In the data rows, 128 means zero.
Here are some numbered points:
[ 54 110 144 116 118 145  69  76  82 167 120 209 118 151 191 133 123 174
 109 132 126  90  76 122 131 108 117 101  99 146 160 136 101  74 128 115
 114 138 187 128 131 131 140 142  85 135  80 123] 0
[110 164  81 104 149 145 213 116  80 124  78 116 119  86 135  89  98  94
 136 146  90 157 152 138 163 153 127  80  95 134 151 174 108 204 115 138
 153 149 140  90  91 166 124 165 104  85 115 173] 1
[ 84 106 117 152 151 144 154 129 117 101 128 146 170 147 176 126 107 114
 146  98 165 148 177 157 139 108 124 106 152  90 181 129 119 120  87 155
  82 139 102 121 128 122  99 152 137 111 130  97] 2
[130  98 132 150  99 145 106 114 132  80 155 128 143 140 128 143 141 133
  97 127 149 161 105 125 142 116 128 175 176 118 147 103 157 115 122 166
 121 126 135 177 119 148 156 132 169 158 121 145] 3
[138 183 125  68 101  83 163 128 105 114 107 133 142  88 131 148 155 138
  61 122 158 183 158 191 152 137 161 139 140 160  93 150 158 167 101 163
 187 151  99  98  97 122  99 143 124 112 144 161] 4
[189 129 150 111 103 106 144 162 139 132 170  74 115 147  98 130 126 102
 143 134 139 101  80 134 109 130  99 186 141 102 113 117 169 182 140 108
 139 154 108  96 144  99 103  94 145 137 185 148] 5
[137 135 129 119 140 114 128 162 133 159  90 148 124 125  99 103 153 149
 158 136  88 116 187 142 126 111 118  95 131 152 162 115 115 130 113 168
 104 113 109 107 119  63  89  95  83 108 125 174] 6
[ 62  90 163 161 107 158  42  98  95 162 107 205 177 171 188 123 110 179
  86 143  89  78 110 134 139 104 106  73 103 126 170 130 148  60 112 105
  83 122 194 136 116 121 106 158 101 122  81 107] 7
[144 108 126 150 111 117  82 155 115 152 131 189 145 127 101 177  72 158
 115 118 116  88 114 157  82 126 161 108 103  97 110 133 179 122 141 141
 121 100 172 179 175 125  87 168 164 149  84 143] 8
[129 125 110  52 106 114 121 100 109 138 173 168  97 110 135 143 171 126
 110 130 167 168 135 133 155 135 136 189 129 118  85 108 169 146 135 118
 182 123 164 149 127 169 112 115 146 143 151 114] 9
[148 117 163 128 137 112 152  87 153 116 136 158 167 144 162 135  53 113
 164 129 133 140 127 166 166 158 129 125 108 104 109 193 202 144 142 116
 145 159  89 121  97  91 136 168 141  69 180 106] 10
[155  81 150 116 112  95 133 134 145 108 121  59  79 178  89 100 153  98
 145 123  51  71  87 105  69  94 131 122 132 190 186 109 102 151 135 141
 143 149 148 130 155 112 188  77 151 179 102 168] 11
[ 63 140 121 149 135 194 108  87 107 181 124 154 111 142 191 108 123 159
 148 124 120 161  59  97 209 129  75 135 119 163 144 169 109 108 106 117
 101 176 120 100 122 130 122 132  74 135  85  97] 12
[118 158 103 109 112  61 126 141 116 137 114 146 129 115  95 161 149 143
 105 108 120  72 158 131 100 139 173 158 145 180  33 107 168 139 137 129
 201  87 138 123 156 137  99 154 144 152  84 134] 13
[149 103 156  79 111 121 128  77 105 126 161 167 129 168 158 106 129 191
  93 138 158 181 122 121 122 125 116  88  99 136 102 125 128 106 120 111
 114 103 149 148  61 125 138 133 135 102 133 164] 14
[125 133 113 110 166 125 136 169 149 122 134  67 180 118 113  94 137  98
 145  79 135 172 141 145 115 108 145 140 174 124 140 130 111 152 107 159
 140 147  48 126 123 112 139 142 162 135 161 135] 15
[158 150 197 124 103 126 131  95 157 152  95 142 166 156 163 131 176 213
 141 149 140  78 113 132 134  98 123 198 109 187  96 150 222 102 136 126
  49 106 125  87 139 136  77 163 145 119  81 105] 16
[128 127 118 120  93  52 127 175 121 125  96 140  79 118  55 190 176 124
 129 141  67  58 131 143  64  87 139  87 112 180 180  98 172 142 128 156
 136 155 140 139 172 132 124 105 153 171 107 185] 17
[135 182 119  72 124  82 169 141  82 135 123 155 149 106 130 161 133 151
  65 135 162 171 159 189 146 150 155 138 134 160  90 137 160 160 101 158
 155 142  95 112 100 124  94 154 161 111 149 159] 18
[151 129 132 145  73  77 203 158 118  63 111 133 130 129  93 171 112 111
 142 161 114 142 169 173 114 103 114  65 114 144 160 154 169 175 119 156
 112 151  82 116  93 151 116 138 135 108 213 169] 19
[105 134  99 121 109 151 122 142 119 163 108  72 102  74  91  82 122  96
 137 101 100 118 140 163  79 136 171  65 104 137 115 132 110 141 141 114
 180  96 223 122 100 175 119  80 120  98 101 172] 20
[ 92 144 133 197 143 192 119 111 151 158 115  98 128 128 159  97  92 128
 195  93 138 109 157  91 161 149 161 118 158 160 122 166  66 129 177 118
 106 155 105  85  87 126 175 125 103 156 100  91] 21
[103 138  65  84 107 149 152 130 111 137 103  94  62  77  84  98 146  98
 138 113 114 128 130 138  95 144 186  73 105 179  95 151  82 146 141 117
 225 115 203 109 123 180 153  64 107 111  75 152] 22
New points follow, each followed by the numbers of its two nearest points above, nearest first.
[169 134 120 133 160 140  72 145 161 108 153 113 159 119 129 100 138 145
  84  96 143 160 132 152 147 121 157 125 166 103 121  86  99  82 114 151
 126 116 119 175 126 105 131 148 145 164 119 118] 3 15
[110 131  90  79 101 124  99 112  76 144  99 134 107 121 111 119 168 139
 111 134 119 148 158 116 112 140 107 116 152 152 104  98 110 126 114 138
 135 113 156 122 140 142 101  88  77 133  77 155] 6 9
[119 108 127 104 129 146 114  91 157 169 159  65  57 127 149 132 126  91
 127 135 124  83  59  88 150 124  76 202 101 162 113 162 125 134 123  87
 139 148 145 119 182 160 181  68 114 132 171  89] 5 9
[156 132 128  95 141 136 156 126 155 171 155  60 103 108 132  89 145  83
 133 139 116 123  98 108 123 136 104 149  90 133 100 135 143 168 122 103
 142 136 159  87 139 152 122 103 105 105 154 137] 5 20
[136 162 117 133 124  75 145 182 125 107  87 187 144 123  64 174 157 165
 156 120  91 136 185 136 125 117 193 103 185 146 134  93 156 173 128 167
 119 131  91 117 141 111  56 165 125 151 114 182] 6 13
[152 101 142  99  96 108 141 117 117 109 160 149 139 120 150 146 145 123
  95 156 156 167 164 166 140 136 110 158 124 101 110 114 162 127 117 120
 153  95 157 159 123 161  91 153 139 121 157 127] 9 3
[116 140 118 109  88  70 130 156  85 154 110 155 142 149 101 171 130 142
  98 136 110 119 153 131  87 132 153 142 125 168  43 118 188 141 137 147
 152  88 153 132 169 135  78 140 149 148  99 157] 13 8
[144  99 127 151 112 101  92 159 121 120 181  96 126 106 144 187 117  65
  57 155 132 142  87 108 136 144  79 165 107  63 120 110 169 100  86 109
 157 149 142 203 196 156 157 138 178 155 172  66] 3 9
[112 132 103 100 108  74 123 173  95 173 102 158 153 154 101 157 138 148
  95 141 113 119 141 129  91 150 152 150 119 150  50 107 191 143 123 129
 147  98 154 128 158 130  63 140 151 159 100 146] 13 8
[127  98 137 132 110 121 124 162 147 103  86  83 119 160  88 100 135  89
 145 115  58  64  98 141  52 113 119  97 143 166 188 103 126 143 163 162
 120 159 157 131 139 110 180  86 169 156 100 166] 11 17
